One turn moves every row onto another: examples first, then more rows asked:
z210: [ 26.2  -8.4  -5.9   2.7  -1.2  31.7   3.2   1.9 -22.4   2.5 -25.0 -10.3
  -9.7 -21.7  -7.3  -2.0]
z793: [  9.2 -40.4   0.7  -2.0   7.6 -15.1   1.7   1.5 -25.1   3.8  15.7   6.4
  -5.6  -3.3  13.8   8.5]
z731: [ -4.5 -31.6 -11.0 -10.2   3.2 -22.5   0.3   8.2 -28.7   5.9  21.6   9.2
 -12.1  -0.1  -1.6  13.0]
z375: [ -0.2 -34.5  -7.8  -2.9   9.9 -20.8   2.1   0.0 -27.2   6.5  19.8   8.4
  -9.4  -3.0   8.1   8.9]
z313: [ -9.5  25.2   5.8 -14.7 -16.9  -6.0  -6.4  20.5  -4.3 -13.8  17.9  -3.8
  11.5   9.7 -29.4  17.2]
z444: [ -1.1   8.4   6.0  -8.9  15.7 -11.0  -9.2  -3.9   6.7   8.8 -12.7 -13.8
  -0.2 -41.4  11.8  14.4]
z325: [-22.9  -3.6  19.4  -9.2  -5.7  29.4 -21.1  -0.3 -25.0   2.1   7.3  25.4
  23.9 -10.1   0.2  -1.0]
z802: [-35.9  -7.5  30.0 -21.6  -9.0  12.8  -3.6   6.9  -7.2 -13.9   4.9  26.8
  13.8  -2.1  -6.0   0.6]
z850: [ 15.9  -8.5   3.9   2.8   4.5  11.5  13.9   0.1  -6.0  -9.2 -13.6   0.0
 -21.6 -43.0  -1.9 -11.4]
z251: [ -0.6   5.3   7.5 -29.4  -9.2  -1.3 -13.7  20.9   4.0   7.5 -19.2 -21.2
   0.5 -19.3  -8.4  30.8]
z971: [ 23.2   8.2  22.9   9.6  -3.1  17.9 -10.4   1.6  -5.3 -12.0   4.1 -10.3
  30.8   7.0   3.0   8.2]
z162: [  8.1 -39.7  -2.2 -12.6  -5.7  -8.7  -1.4  14.1 -28.4   4.4  12.4   2.3
  -4.7  10.8   0.7  17.8]
z594: [-10.5   9.8   2.9  -6.5 -16.5  12.4   8.6  24.9  18.0  -5.1  18.0  14.4
 -18.3  -8.4 -14.6 -21.5]
z368: [ -4.3   9.0 -28.1  -7.7   0.2   7.9   6.8   4.1 -24.8   5.6 -13.3  -2.5
 -23.9 -24.3 -27.5  -0.9]
z473: [ 13.5  13.4  21.7  17.4  11.0   1.3  -4.8  -9.9   0.6 -15.2  15.6  -1.1
  22.2 -13.5  10.7  -3.0]
z327: [ -1.2 -35.7  -7.1 -15.8  -3.9 -18.0   0.8  14.9 -27.2   4.2  16.8   5.4
 -10.3   8.0  -4.4  16.9]
z929: [  6.4  -1.2  16.2   3.7 -12.5  23.4   6.9  19.3  20.1  -6.4  12.1  10.9
 -10.2 -12.0   2.0 -25.0]
z519: [-32.9   3.0  11.9 -12.8  -5.1  21.4 -20.0   0.6 -26.9   3.0  11.6  28.1
  19.6 -10.6  -6.9   0.3]
z361: [  7.9  -3.6  13.7 -19.2   1.7   3.5  -7.0   8.4   8.0   5.8 -30.3 -25.1
   7.1 -11.7   6.1  26.5]
z318: [  2.5  -2.6  -4.8 -19.9 -17.4   9.9  12.4  22.8 -10.4  -8.7 -15.1  -3.7
 -27.3 -24.3 -29.5   4.5]
z289: [-13.0  15.9 -10.7 -24.8   2.0  -9.9 -12.9   9.1  -2.7  15.7 -17.1 -19.6
  -1.7 -17.5 -12.7  27.7]
z884: [ -4.9  -0.7 -15.0   0.5  16.0  -0.7  24.4 -11.0  -8.4  -6.3 -22.2  -2.6
 -25.4 -20.5 -10.9  -9.5]
z704: [ 10.5   9.6  -9.5   6.2 -13.7  41.1 -10.1  17.3  -6.4  14.2   7.5   3.9
   0.5   4.2  -8.0 -17.5]
z66: [-31.9  -7.2  16.2 -13.3   0.9  23.4  -6.1  -6.8 -18.2  -2.8  -8.8  19.3
  23.5  18.6  -2.0   1.9]
z285: [ -9.6   5.2  -8.4  -3.5  -5.6  22.5  15.0  13.5  12.7   1.4  -7.0   1.4
  -7.1  31.1 -13.1 -16.7]
z586: [ -4.4  19.8 -20.6   9.9  -2.4  25.9  -6.7   6.9  -6.0  16.3  15.9  10.3
  -6.6  -6.3  -9.8 -22.8]
z997: [-38.7  -2.6  11.9  -9.2   9.4  15.7  -4.3 -13.2 -18.0  -2.9  -4.2  23.0
  20.2  11.5   0.7  -3.1]
z982: [-17.6  12.6  -5.6 -17.7  15.9 -21.2  -2.6  -2.7   7.6   9.1 -16.9 -14.4
  -4.9 -24.8  -0.4  18.8]
z951: [-32.1  -9.3  32.6 -13.0  -1.6  13.3  -3.8  -1.6  -6.5 -13.3   5.2  28.2
  15.1  -8.8   4.4  -4.4]
z264: [ 10.7   1.8   7.4  -7.2  13.6   4.4 -14.1  -3.5   0.7  13.9 -23.3 -22.3
  10.1 -25.6  14.2  19.1]
z261: [  9.4  10.9  19.4  -7.9 -16.0  10.2  -4.7  16.4  -1.5 -16.5   1.5 -11.8
  22.3  22.8 -15.5  17.5]
z527: [ 14.4 -43.0   2.5  -5.5  -0.2  -7.7  -1.8   8.7 -27.4   4.0  13.5   3.7
  -2.6   1.9  10.5  13.3]
z128: [ -7.3   4.6  -6.3  10.9   9.4  19.5  16.5  -3.3  14.5   2.1  -3.3   4.5
  -6.1  17.6   3.1 -27.3]
z904: [ 12.4 -13.4  -2.7 -12.3  -7.9  20.1  19.4  10.9  -8.9  -8.7 -34.9 -13.0
 -16.3   0.3 -18.5   4.0]
z297: [-10.9  24.7   5.3  12.3  18.5 -17.0   3.1 -13.7   0.8 -13.6  18.5   2.6
  12.7  -7.8  -1.1  -3.0]
z180: [-19.3  33.7  -7.6  -1.8   3.5 -16.1  -3.9   0.4  -8.5  -7.3  21.7   1.3
  10.1   0.7 -22.2   8.0]

z180 -> z313
z325 -> z951
z904 -> z210
Where do these go?
z444 -> z982
z704 -> z929
z327 -> z162

One turn moves every row onto another: examples first, then more rows asked:
z525: [ -1.8 -16.4 -44.7 -34.0 -30.0 -22.9  17.7 -10.9   0.6  20.2  -0.5  26.5
 -20.7   8.8  -5.5  13.2 -19.2  31.6 -25.3  14.9 -30.2]
z542: [ -7.0  24.9 -17.2 -24.1 -32.3  -8.3  28.1   9.8 -24.1  19.4  17.8  11.1
 -20.8  22.2 -11.9 -33.5 -14.6  -8.8  16.1 -24.6  -2.4]
z795: [-25.7 -26.7 -64.0 -26.2 -43.7 -12.5   6.1  23.3   3.3 -14.5   3.4  17.6
 -39.3  21.0   2.6   2.3   9.7 -14.6 -29.0   7.3   6.7]
z827: [-34.3 -23.9 -42.6 -30.1 -14.0  -9.6  18.9  15.3  16.1  10.9  17.8   8.1
 -35.1  15.6  -9.9  16.3   5.6  19.9 -20.1  16.8  29.6]
z843: [-14.1 -17.6 -48.9 -41.6 -24.8  -8.2  13.7  26.7   3.1  -3.5 -17.3  27.1
 -36.2  16.9  -1.9   1.4  -3.5  27.7 -29.2  20.1   5.1]
z215: [  1.8  23.8 -15.7 -20.7 -43.3 -18.7  18.4   8.6 -26.3  20.5  19.3  11.9
 -22.8  15.0 -16.9 -23.9  -7.1 -19.4   6.9 -27.7   6.4]
z281: [-38.5 -15.4 -43.0 -26.7  -6.7  -0.2  12.9  19.5  17.2   2.0   5.7  -1.0
 -29.6  22.0  -6.8  -4.1  20.0  -1.7 -31.3  10.5   7.4]
z923: [-16.9 -30.6 -57.4 -22.5 -46.8 -17.2  12.2 -24.0  -4.0   6.6  20.1  14.8
 -18.5  13.7  -6.8  13.8  -2.8  -9.4 -23.1   1.6 -31.6]
z789: [-28.3  -8.6 -42.1 -14.3  -6.3 -12.6  12.3   1.4  17.0  13.7  11.9  -3.5
 -18.5  19.9  -2.6  -6.8  14.2 -12.6 -34.8   5.8 -25.1]
z107: [ -1.5  11.4 -19.6 -14.9 -30.3 -20.0  37.3  10.9 -27.1  15.4  23.4  23.2
 -26.4  21.4  -7.1 -23.6 -23.8   3.6  24.0 -13.5  20.9]
z93: [  8.1  15.6 -17.4  -9.2 -41.2 -30.0  24.9   7.9 -27.8  18.8  25.2  20.6
 -25.8  14.7 -10.5 -18.9 -14.4 -14.9  12.3 -19.5  16.9]
z667: [-23.7 -24.5 -62.5 -39.3 -56.4 -17.1   4.8  17.0   5.8   2.9  14.4  18.5
 -42.4  12.1  -5.9  22.3  -4.1   5.5 -22.5   6.2  18.1]
z897: [ -4.8 -15.2 -45.6 -27.8 -20.2 -14.9  14.7  -5.7  -1.2   6.7 -11.7  21.8
 -16.4  15.7  -1.1  -5.8  -5.4  12.3 -33.4  13.2 -43.5]
z80: [-21.3 -30.7 -60.6 -16.3 -37.5 -12.7   9.7  -1.9  -3.3 -12.1   6.0  14.8
 -23.9  21.4   1.5  -2.9  10.4 -24.6 -29.2   3.9 -23.3]
z566: [ -5.5   0.2 -13.6 -22.5 -35.1  -2.7  31.0   3.6 -37.3   2.9  18.4  17.6
 -22.6  19.0 -22.9 -22.2  -0.7  -9.1  15.8 -18.1  27.8]
z116: [  0.1  22.6 -19.1 -16.0 -33.7 -22.9  31.1   9.5 -23.4  23.3  23.5  17.9
 -23.6  19.8  -6.5 -26.7 -23.9  -2.5  18.7 -19.9   4.1]
z799: [-18.3 -11.5 -41.6  -9.8 -12.8 -30.2  17.1 -15.0  16.9  30.3  27.2   4.1
 -17.4  12.9  -3.0  12.5  -3.4   2.6 -26.1   9.2 -23.5]
z915: [-19.0 -26.6 -58.3 -36.7 -58.5 -20.8   9.1 -12.4   1.9  16.0  25.4  16.6
 -29.9   6.9 -11.6  29.8 -11.6   8.9 -18.2   1.6  -7.1]
z212: [-13.2  15.2 -16.1 -27.8 -27.9   2.4  32.4  11.9 -29.1   8.7  13.6  12.4
 -22.3  25.2 -15.8 -35.2  -8.8  -4.6  18.3 -21.2  10.0]
z249: [ -7.5 -17.7 -47.1 -42.7 -33.0 -18.7  15.9   9.2   3.3  13.9  -3.5  29.3
 -33.1   9.3  -6.7  17.0 -17.7  40.7 -22.9  19.3   0.2]
z749: [-12.9 -16.3 -48.3 -32.2 -17.2  -5.6  12.6  17.2   0.6  -8.1 -22.0  22.5
 -26.6  20.9   0.7 -13.7   3.8   9.3 -35.0  15.9 -22.1]
z883: [  3.9   1.4 -16.3 -10.4 -35.9 -21.3  32.1   5.0 -34.1   7.6  24.0  24.3
 -25.1  17.6 -13.9 -17.4 -10.4  -7.8  17.7 -14.5  30.1]
z541: [ -6.9  15.0 -12.7 -28.7 -39.7  -1.6  21.7   6.0 -31.6  10.6  15.6   9.7
 -21.0  18.1 -24.1 -26.7   0.9 -16.0   9.5 -26.6  13.3]
z326: [-10.8   5.9 -17.5 -22.3 -26.8  -4.7  37.9  12.5 -30.5   6.3  17.8  19.6
 -25.4  24.9 -13.1 -28.4 -14.4   2.9  24.4 -14.7  24.3]
z686: [-21.8 -21.4 -42.0 -19.0 -17.9 -27.6  22.2  -6.5  16.1  28.0  31.6  11.0
 -27.9  10.2  -8.1  26.2  -9.0  23.0 -17.3  15.9   9.7]

z93 -> z541
z799 -> z281
Where do these go?
z212 -> z107
z897 -> z843
z80 -> z667

One turn moves every row onto another: examples first, then more rows asked:
z191: [-11.7  16.8 -15.6   8.0  -2.3  22.1 -18.6   8.3  38.4  -8.6  11.5  20.1
 -10.4   0.4  27.5  17.5   8.6   1.6  18.5  -4.9 -16.5 -18.4 -15.9 -26.5
   5.9  11.8 -38.5  25.3  10.0 -11.4 -50.7  20.5  25.8  47.7  12.1  20.1
  -5.2  -9.8   0.8  19.3   8.0  33.4   7.4 -64.2 -26.2]
z806: [-29.6 -34.1  -7.6 -10.6  10.8  20.1   0.8  -2.1  32.1  -0.5   9.8  27.4
 -33.4  13.5  -0.7  -1.8 -26.4  47.4  12.3   6.9 -17.9 -16.9 -41.2 -39.3
  10.3  10.8 -15.9 -27.0   7.0   5.4 -20.6  20.0   2.9  52.0 -13.1  -1.3
 -10.5   4.8   6.2   1.9  -6.5   4.5  15.3 -25.0  27.7]
z600: [ 11.9  -1.1  -3.0 -14.6  22.6   4.9 -25.7  -1.5  24.4   9.6   5.8  -4.2
   8.8  -1.6  31.0 -11.2  20.5 -22.5  17.0 -22.1 -13.2   6.3  16.8 -19.8
 -13.2  22.6 -16.1  20.1   8.0 -21.5 -31.9  32.4   4.9  34.1   8.0   1.3
  -6.3 -11.5  -7.9  33.3  17.3  21.7  -9.6  -5.6   4.6]
z650: [-35.7 -11.4   3.0  -5.3  21.4  -2.7 -27.0 -32.4  23.6   4.9  11.6  19.4
 -23.1  27.9  -5.8 -23.4 -35.0  10.9  15.5  -4.0  -4.8 -22.0 -21.2 -15.5
   4.7   9.6  -6.4 -17.1  -3.0  23.2 -30.8  13.9   7.4  47.3  -5.6 -11.4
  -6.9  -5.3   8.1   1.1 -15.0  -0.3  14.8 -44.9  27.9]
z380: [ 15.4  13.0 -18.3  -5.6  -9.9  25.3  -8.7  -3.2  48.7   3.8  21.5  31.3
  -2.8   1.4  38.9  15.8   7.9  11.9   1.3   1.7 -13.9 -11.2 -20.4 -34.3
 -14.0   9.9 -31.9  29.6  10.4 -10.6 -38.8  21.8  23.1  41.7 -12.7  21.3
  11.5 -16.1 -11.8   1.2  17.5  26.0  -0.8 -58.2 -10.5]
z588: [  0.4  17.5 -21.6  11.7  -2.6  -4.5 -23.3   5.4  51.6 -10.3   5.4   9.2
  19.2   5.3  32.5   8.9  14.6  24.3   7.9   4.6 -15.2 -11.9 -10.7 -19.3
   3.5  24.2 -28.4  24.1   4.3 -19.5 -51.2   3.7  37.9  54.2   1.3  13.6
   4.4 -15.2   0.5  13.7   4.5  35.6  -1.0 -51.2 -20.0]
z719: [-31.3 -31.6   3.9  21.5  11.1   5.1 -32.3   7.3  47.0  27.6  14.5  33.8
 -13.3  32.3 -12.0 -21.5 -40.3  17.8  17.1 -15.0 -16.7   6.8 -26.5 -26.4
   8.5  23.6   7.9  -9.1  11.8  27.1 -44.0   4.5  -1.7  53.7 -12.9  -2.4
  -0.8  16.4 -16.1  -0.7   2.0  10.4  -1.1 -20.9  19.0]
z57: [  8.3   4.2 -17.5  -1.1   6.4  -3.1 -19.1   6.0  48.7   7.2  -4.8  -9.3
  20.5  13.5  51.1  12.9 -11.1  31.6  18.0   5.8 -12.9   8.7 -36.9 -34.5
   4.3  25.6 -32.0  42.4  -3.4 -14.1 -60.1   2.8  13.4  38.5 -24.8  -4.4
  -9.8  -8.3  -2.0  27.8  10.6  -0.9  -5.4   9.9  -0.7]
z838: [-18.0 -30.3   3.3  16.7  20.2  14.0 -12.3  -8.7  33.9  28.0   9.5  28.7
 -35.8  23.7 -13.1 -13.4 -37.1  18.4  10.1 -17.4 -18.9   6.6 -23.3 -23.4
  33.1  19.9   1.1  -7.3   9.5  21.7 -46.5   7.1  -0.4  41.2 -15.1 -10.9
  -4.1  13.8   1.6  -4.3   4.9   0.8  11.0 -15.0  28.1]
z175: [ -0.5 -13.9   2.5   1.4   5.7   5.7  -4.4  12.0  48.3  17.9   0.9  -7.8
  15.1   7.7  46.1  15.6  -8.9   6.5  34.9  -3.4  -3.9  28.5 -29.4 -33.2
  -7.8  21.1 -40.6  50.5  -1.4 -18.6 -48.7  20.0   6.2  49.7 -27.5 -17.4
 -10.7 -10.2  -9.0  36.0  17.8   2.9   1.7  -7.6   4.4]
z773: [ 10.0   3.3  -2.4  -2.2   8.0   8.7  -1.1 -10.1  42.0  30.0   2.5   9.7
   2.4   8.0  53.6  20.2 -19.9   4.1  23.8   2.6   4.4  32.6 -32.7 -35.2
  -9.4  14.0 -23.3  50.6  10.9 -12.1 -63.2  13.1   7.3  37.4 -40.3  -1.9
  -6.1  -1.8  -4.1  12.8  23.6  -2.5  -0.9 -17.3   6.8]
z420: [ 27.5  12.2 -10.7 -12.7  14.5   1.8 -20.8 -20.9   5.5  12.7   4.2   3.2
  -0.9  -4.4  39.7  -4.4   6.2 -20.0  15.7 -11.3  -1.0   2.5  11.8 -18.8
 -23.7   9.7 -12.2  15.2  18.7 -17.8 -36.7  32.2  16.0  31.2  -3.0  12.5
 -11.2 -11.8   3.5  12.8  17.6  13.2  -4.4 -19.5  11.2]
z374: [-28.2 -16.8  11.7   4.2   3.4   0.4 -41.4 -23.4  38.8   3.3   3.0  21.6
 -12.3  16.0 -11.5 -14.4 -43.6  23.8  17.8 -14.5  -2.2 -25.6 -20.7 -21.7
  -5.3  13.4 -24.3 -18.2  -3.6  25.2 -26.1   1.9   9.8  34.3 -11.8 -14.8
  -6.8 -11.4  11.2  -1.5  -5.3   2.1   0.5 -42.4  34.4]
z124: [-35.6 -40.1  -1.1   6.7   6.0  22.6 -11.9   2.5  24.4   5.4  14.0  24.5
 -11.3  25.2 -17.8  -8.9 -15.4  41.8  14.6   7.7 -14.0 -11.8 -21.8 -47.1
   0.8   9.3 -23.1 -33.2  24.3   6.4 -13.4  22.2   6.3  51.8  -4.5   3.7
  -9.1  13.4 -11.5   8.8   4.4  10.2   3.1 -15.7  24.1]
z381: [-24.0 -32.2   9.8   6.7  14.1   1.2 -27.2  -1.6  45.5  21.6   0.0  37.5
 -21.5  13.6 -20.4 -10.5 -42.6  26.5  22.5 -21.2 -11.8   1.2 -10.0 -25.5
  13.5  27.7   7.2 -17.5   8.3  12.9 -43.6   4.1   4.8  33.8 -17.7   0.1
  -4.8   9.5   2.4  -5.5   9.6  17.0  -1.4 -15.9  35.2]
z966: [  7.4  11.8 -10.5  -3.4  22.9   0.1 -25.7  -7.8  22.0  12.8  -8.8 -11.1
  15.2  -7.8  34.6 -11.6  29.0   0.3   3.8  -9.4 -11.3  10.1  16.3 -19.8
   5.4  18.0 -15.0  13.0  20.5 -16.6 -47.4   0.9  14.3  28.3   3.5   3.9
  -8.1  -3.9   9.0  22.3   3.5  11.9 -16.1   0.1  -0.6]
z730: [-39.0 -19.0   8.4   9.8  13.4  -0.6 -42.3 -19.7  29.9   9.3   2.4  10.9
  -6.1  22.5   0.5 -28.8 -39.8  13.5  23.1  -1.4  -3.4 -18.3 -31.0 -25.1
 -17.1   5.0 -20.8 -18.2   8.8  16.4 -19.2  11.3  -1.5  52.0  -3.0 -16.2
 -13.6   6.9   1.2  11.0 -13.6 -11.0   6.5 -31.9  36.4]
z732: [ -3.1   1.3  -6.3  -4.8  -2.5  18.1 -18.6  16.8  64.2  -1.5  14.7  20.7
  13.3   2.2  37.8   7.1  15.2   5.5  14.2  -7.0 -21.5  -6.8 -13.6 -22.5
 -13.2  20.1 -37.0  34.5   0.2 -12.8 -34.1  17.9  18.2  52.9   2.1   5.4
   6.8 -17.8 -10.4  22.4   9.5  35.2  -3.1 -63.2 -17.3]
z645: [ -5.1   1.8 -14.6   1.7  -1.1  11.9  -5.4   9.5  38.9  11.9  13.5  -6.5
  -7.9  10.2  44.6  24.4 -17.2  10.8  32.6  -2.9  -0.9  15.6 -48.0 -39.5
   7.8  15.7 -33.5  49.1  -4.5   1.5 -69.4  19.2  -0.9  41.8 -26.7   2.6
 -10.3 -13.5 -12.4  30.5   1.6   1.7   6.4   0.2  -8.7]
z176: [-39.5 -36.0   3.6 -10.0   3.4  13.9  -5.9 -12.9  39.4   5.5   5.8  22.9
 -14.4  10.7 -16.1   0.8 -25.6  52.2  16.7   3.0   2.0 -10.1 -24.0 -46.4
   2.9  14.7 -19.6 -28.0   9.8   8.1 -21.3  13.3   7.0  35.3 -25.0  -1.7
  -2.7  -2.5   0.6   4.5   0.4   6.4   1.6 -17.2  33.7]
z102: [ -2.0  18.3 -12.3 -10.2  23.6   9.9 -24.7  -9.1  19.8  15.4  -3.2  -5.3
 -15.6 -16.8  36.5  -9.0  16.0 -26.3  17.2 -23.3  -5.8   5.4   1.2 -23.2
   2.1  10.2 -12.1  16.6  20.1 -15.4 -48.1  25.9  -5.7  25.0   8.1  14.0
 -10.3  -1.9  -4.4  30.8  -0.8  10.7  -1.2  -1.8   3.8]

z773 -> z380
z650 -> z838
Where do these go?
z374 -> z381
z732 -> z600
z124 -> z730
z966 -> z57
z102 -> z645

